Each row of X is roughly a mix of the hidden directions of one of several groups.
X (154 x 11):
[[-30   2  32 -45  10  23  19   0  45  11   3]
 [ 24 -33 -27 -44 -27  34 -10  21  -6  -6  10]
 [  4  -4  26   8  41 -22   6  23 -29 -17  49]
 [-43  26 -13  18  45   3  31 -23 -12  16 -10]
 [  6  33  -3 -11  37  29 -15  18  -3  52  18]
 [ 40  10  -6 -54   0  42   0 -22  12  -4   0]
 [  3 -21  35 -36   1  22 -42  11  29 -20  20]
 [  7  15  14 -38 -24  23 -32 -17 -20  41 -25]
 [ 18  40 -32  11  28  36 -11  14 -30  25   1]
 [-12 -25 -16  49 -21 -25  13  13 -32  34  11]
 [  4  -5  -6  43 -26   7 -33 -19 -51 -16   9]
 [ 37   1  24 -14 -30 -14  19 -27  47   6 -20]
 [ 21  -8 -39 -29 -16  50   6   7 -31   7 -17]
 [ 18 -40  17  14 -30 -33 -18   8  21 -31  28]
 [-19  22 -45  -7  29  21  19  -8 -26  32 -25]
 [ 23 -17 -43 -16 -17  50   7   4 -34  -6  -7]
 [ 18 -34  27   0 -24 -30 -23  14  32 -26  29]
 [-33 -13  -5  39  -7 -60  15  10  -7  -3 -11]
 [-10  22 -36  44  12 -25  -5  28 -33  22  -8]
 [ 44  19  -1 -42 -13  42  -1 -24  21   2  -2]
 [-22  11  14  43  32 -46  11 -20  14  10 -20]
 [  6  -3 -14  29 -59 -12  14   0  26  -3 -37]
 [  0  -7   8  32 -61 -10   3 -20  12  -8 -38]
 [-29 -34  44  30  15 -37   3   8   5 -22  -3]
 [  0 -10 -15  22 -54 -17  19  -4  27 -25 -36]
 [-26 -28  -5 -29 -16 -16  30  26  41  29   0]
 [ 41  39 -12 -12  39   4   6 -23   0   0 -37]
 [ 32  23  50  33 -30   0  12  -2   1 -28   7]
 [ -9 -10 -23  49   3  -8 -15  10 -57   2  14]
 [ 27  49 -35  10 -14   9  -8  29   2  31 -19]
 [ 36  41  -2   3  49  26   3 -18 -10   3 -24]
 [ -6  13  23  45   3  28  33 -29 -22 -33   4]
 [ 21  23 -62 -29   6  14  -5   2 -28  18   3]
 [-24   5 -24 -16 -40  40  -7 -23   7  24 -34]
 [ 19 -25  38  -6 -19 -19 -36  14  33 -25  25]
 [-20  -9  20 -25  50   2  -9 -11 -28 -15  42]
 [  1  -5  14 -38  54  -4 -18   4 -24  -6  39]
 [  5  31 -21  38   7   8  39 -18 -33  11 -31]
 [ 20 -19  32  33 -20 -43  -5   3  26 -28  20]
 [ -4   9  50 -28   4  26 -21 -34  20 -31  -2]
 [  7   0   9  17 -66 -13   1 -13  12   2 -42]
 [ 31   3 -12 -46   4  57 -17   0  -7   3  13]
 [-27   5 -24  22   8  12 -31  14 -60  -9  12]
 [-27  -7 -49  25 -25  26  24   6  23 -19 -20]
 [-18 -34  33   7  29 -29   6 -38  -5 -25  25]
 [-27 -21  -7  10 -17 -19   5 -20  23 -64  -8]
 [ -8 -49   3  -6  22  17 -32  -5  22 -35  29]
 [-18 -12  56  45  22  19  14 -11  -5 -15   3]
 [  2 -11  43 -26  35 -24 -17 -20 -26 -25  24]
 [ -1   5  50   1  -3  22 -32 -44  -5 -30  -1]
 [ 17   4  -1  16 -58  -9  -8 -12  24  13 -46]
 [-17  -3 -23 -21 -25  46 -17 -28  -5  35 -27]
 [-22 -11  53  26  -8  13 -24 -42 -17   1   0]
 [ 20  -4 -23 -51 -26   3 -27  27  -4  31 -19]
 [ 19  19 -26  -8 -33 -40   2  28  27  11 -34]
 [ 14 -10   2  13  -6  61  24 -19 -28 -31  -8]
 [ 31  11  22  37  25 -34  -6  36  -1  -7  29]
 [ -5 -36  20 -41 -28   2  16 -36  24 -26   6]
 [ 16  18 -17 -17  20  42   0 -39 -21   9  40]
 [-13  -5   7 -17  58  10   0   6 -28  -2  47]
 [-25 -14   4  39  36   0   8  -6 -10  53 -18]
 [  2  -6  30   6 -47 -21 -18 -32   4 -23 -38]
 [-17  -9  19 -43   8   6  29  10  56  15   1]
 [-21 -24  60  23  -5 -11   5 -11  30 -21 -13]
 [ 15  28  29  20  14  10 -32 -36 -37 -27  -7]
 [ -3  -3  14 -33  54   3 -18   3 -28  -3  40]
 [ -1  11  38   0 -21 -60  -8  14  30  12   8]
 [ -7 -15  18  13  22 -32  -5  -6   2 -67  13]
 [ -3   4 -16 -30  62  13  -3  19  -5   2  37]
 [ 15   7  26 -47  -7  -3  17  -9  56  -9 -11]
 [-38 -34  29  14  26  -6  12 -27 -17 -20  33]
 [-46  -3 -27 -33  37  34   5  -5  -6   8  19]
 [-28 -11 -26 -27 -26  40  11 -32   1  32 -19]
 [  1  -5 -43 -41   2  -9  20  40  36   7  -6]
 [-21   2  -9  22  40  17  11 -27 -45   1  34]
 [ 10 -25  38 -40   2   2  10 -35  29 -27  19]
 [-16 -18  12 -28   6 -41 -42  17  37  12  17]
 [-25 -18 -23  37  29  -2  28   7  15 -40  25]
 [-28 -10 -14 -33 -32  15  -5 -39  13 -22 -37]
 [-22   8 -22  12 -35   6 -34   5 -57 -11   7]
 [-27 -18 -48 -37  28  -6 -21   8   3  31  -3]
 [-27 -25   8   6  11 -16   0 -24   1 -67   7]
 [-13  -5 -22 -30  46   1  24  34  36  17  -6]
 [-19   1 -40  26  26 -40  -3  -1 -43  10  10]
 [-21  16  47  26  20 -41  -2  -8  32  -7  15]
 [-15  -9  16 -42  18  13  26   9  58  11   0]
 [-18  -6  -1 -16  57  10   8   8 -20  -2  50]
 [ -6  13  -9  34 -21   7 -31 -10 -62 -10   7]
 [ 10  -9 -63 -11  -4 -12  20  42  14  15  -1]
 [ 10 -14  -1  32  24 -33  29  27   3 -44  23]
 [-25 -35  16  37 -44 -11  -3 -16 -14  32   1]
 [-18 -40   3 -41 -28  10  14 -39   7 -21  17]
 [  6 -12  14  42   6  35  22 -25 -14 -46  14]
 [ -7 -29 -25 -36  14  36 -28  12   6 -17  39]
 [  9   1  25  11 -50 -21 -21 -23   8 -19 -43]
 [ 22  15 -32 -44  17 -17  13  23  37  -1 -27]
 [  5  39 -11  46  29  -7 -15  28 -15  22 -24]
 [-30 -43  -6 -15 -48 -36   3  12  12  -9   7]
 [-34 -22 -35 -32  23 -28 -25  10  14  27   9]
 [ 21   6   6   6  40  -7   8  41 -23  22  44]
 [ 26  40 -29   9 -14  10 -16  38   5  27 -33]
 [-42 -11 -33  20  36  31  16  -8  11 -21  22]
 [ -9   4   3  10  13  69  -8 -18 -29   8  24]
 [ -8  -3 -16 -28  60  16   2  14 -12   4  40]
 [ 31  11   5  14 -54 -16  -2   5  15  15 -45]
 [-28 -25  53  47  10  -4   4   5   0 -16  -9]
 [-42 -13 -46  22   3  35  27  -2  11 -19   1]
 [ 23  -4   2 -54  12  47   7 -30   3 -14   2]
 [ 15 -21   3  16  -3  58   9 -16 -20 -43  10]
 [ 10  -7 -14  28 -60 -15  14   5  21 -10 -36]
 [-27 -37  -8 -18 -40 -48   9  10  14 -10  11]
 [  7   7  -2 -18   5  74  15  -7 -23 -14  -5]
 [ -8 -28 -18 -38  17  29 -30  14  14 -16  41]
 [ 19   1  -4   1  -2 -67   9   9  21  -9 -38]
 [-21  15  43  -4  12 -48  -8   6  41  12   8]
 [-15  -5  36   0  16 -30   3 -23   1 -61   3]
 [ 41  32 -31 -30 -28  23   0  -2  16  14 -26]
 [ 16   5 -41 -41   7 -15  17  31  37   4 -19]
 [ -1  11   0   9  38  38  12 -37 -34   1  36]
 [ 18  17 -12  25  -6  46  32 -17 -39 -11 -22]
 [ 10 -23  31 -46 -20  10   6 -23  39 -24  -5]
 [ 23  20 -50 -38 -31 -13 -11   9  15  17 -15]
 [  3  -1 -17  32 -54  -4  18  -1  26  -5 -42]
 [ -7  21   4 -64   9  18   4  14  34 -24   2]
 [-20 -28 -11 -39   1   2  24  28  52  11   6]
 [-24 -14 -33  36 -45  16  14 -11  22 -13 -26]
 [-19 -17  14 -38  10   6  30  15  56  13   6]
 [ -1  10  -3 -58  17   1  19  21  49  -6  -7]
 [ -6   2 -18  -2 -36 -47  -5  28  26   6 -40]
 [ 25   1  -9 -33  23 -17  23  10  55   8 -26]
 [-22   8 -35  35  25  -4   2  -7 -52  15  22]
 [-38 -24  -7  19  26 -32   5 -30 -31  -8  30]
 [ -3   7  18   7 -17 -71   0  13  26  19   5]
 [  7  18  33  35 -34  -1 -14 -38 -39   2   1]
 [ 40  19 -28  35   4  -9 -23  -8 -43 -22  -7]
 [ -5  11  -1  -5 -35  17 -40  -9 -38 -44  16]
 [  9   2   3 -34  62   0  -9  15 -15   3  37]
 [-35 -41  38  19  21 -29   8  -3  -7 -23  21]
 [ 30  25  33  39 -22  20  29 -10 -15 -28  -2]
 [-31 -41  -3  -5 -48 -39   0  18  10  -6  11]
 [-29 -36  38  -6  -1 -27  17 -33  21 -28   6]
 [ 13   4  19  22 -62 -11  -8  -9  -1   0 -43]
 [ -5 -15  12  58 -23 -13  -4 -20 -38  24   3]
 [  9  26 -27  29  15 -53  -8  26  -7  15 -26]
 [-20   4  11  38  20 -63   0 -11  20   9  -4]
 [-11 -15  10 -44  12   4  23  11  61   9  -5]
 [-16  31 -32  -8  28  35  26  -9 -27  25 -23]
 [  8  18   6 -24 -26  28 -32 -16 -11  48 -29]
 [ -9  34 -18  12   5  32  40 -16 -39  14 -26]
 [-46 -32  15  -7 -34   0  17   5  20  41   4]
 [ 26 -44   7  19 -25 -28  -3   8  20 -34  29]
 [ 12   7 -44 -35  11 -18  25  40  28   9  -9]
 [ 13   0 -13   5 -63   2   1  -6  15  27 -42]
 [ 39  36  11 -10  37  17 -10 -15   0 -45   3]]

Here is one row of each group, with its name. Which group are the others in?
[ -6 -29   9 -28  -2 -33 -44  19  36   1  24] -> (123)
[ 18   9 -40 -29 -39 -35  -8  17  21  11 -21] -> (91)
[-11  -5  43  42 -11  16 -15 -34 -33  -6  20] -> (92)
[ -9  -3  18 -36  52   1 -16  -2 -27 -11  39] -> (47)

[ -3   0  21  -2 -42 -11 -22 -34   9 -29 -45] -> (47)
[-12 -12  -7  17  45 -16  26  15   6 -48  31] -> (47)
[ -8  11  25 -58  -6  21  -5  -8  41 -23  -3] -> (92)
[-34   6 -15  -8  34  27 -35  17 -36 -26  12] -> (92)
[ -9   9 -50  40  23 -21  26 -14 -22  14 -12] -> (123)
[-34  22 -24 -24  48  36   3  -7  -8  20  -5] -> (123)
[ 37 -13 -33  37 -16 -33 -18   2 -30 -18  -6] -> (92)
[ 44  15 -25  29  17 -20 -22  -3 -36 -28  -9] -> (92)
[-30 -41  12   2   4 -47  18 -29  -5 -24  18] -> (91)
[  6   4  26  -5  52 -27   1  17  -9 -16  47] -> (47)
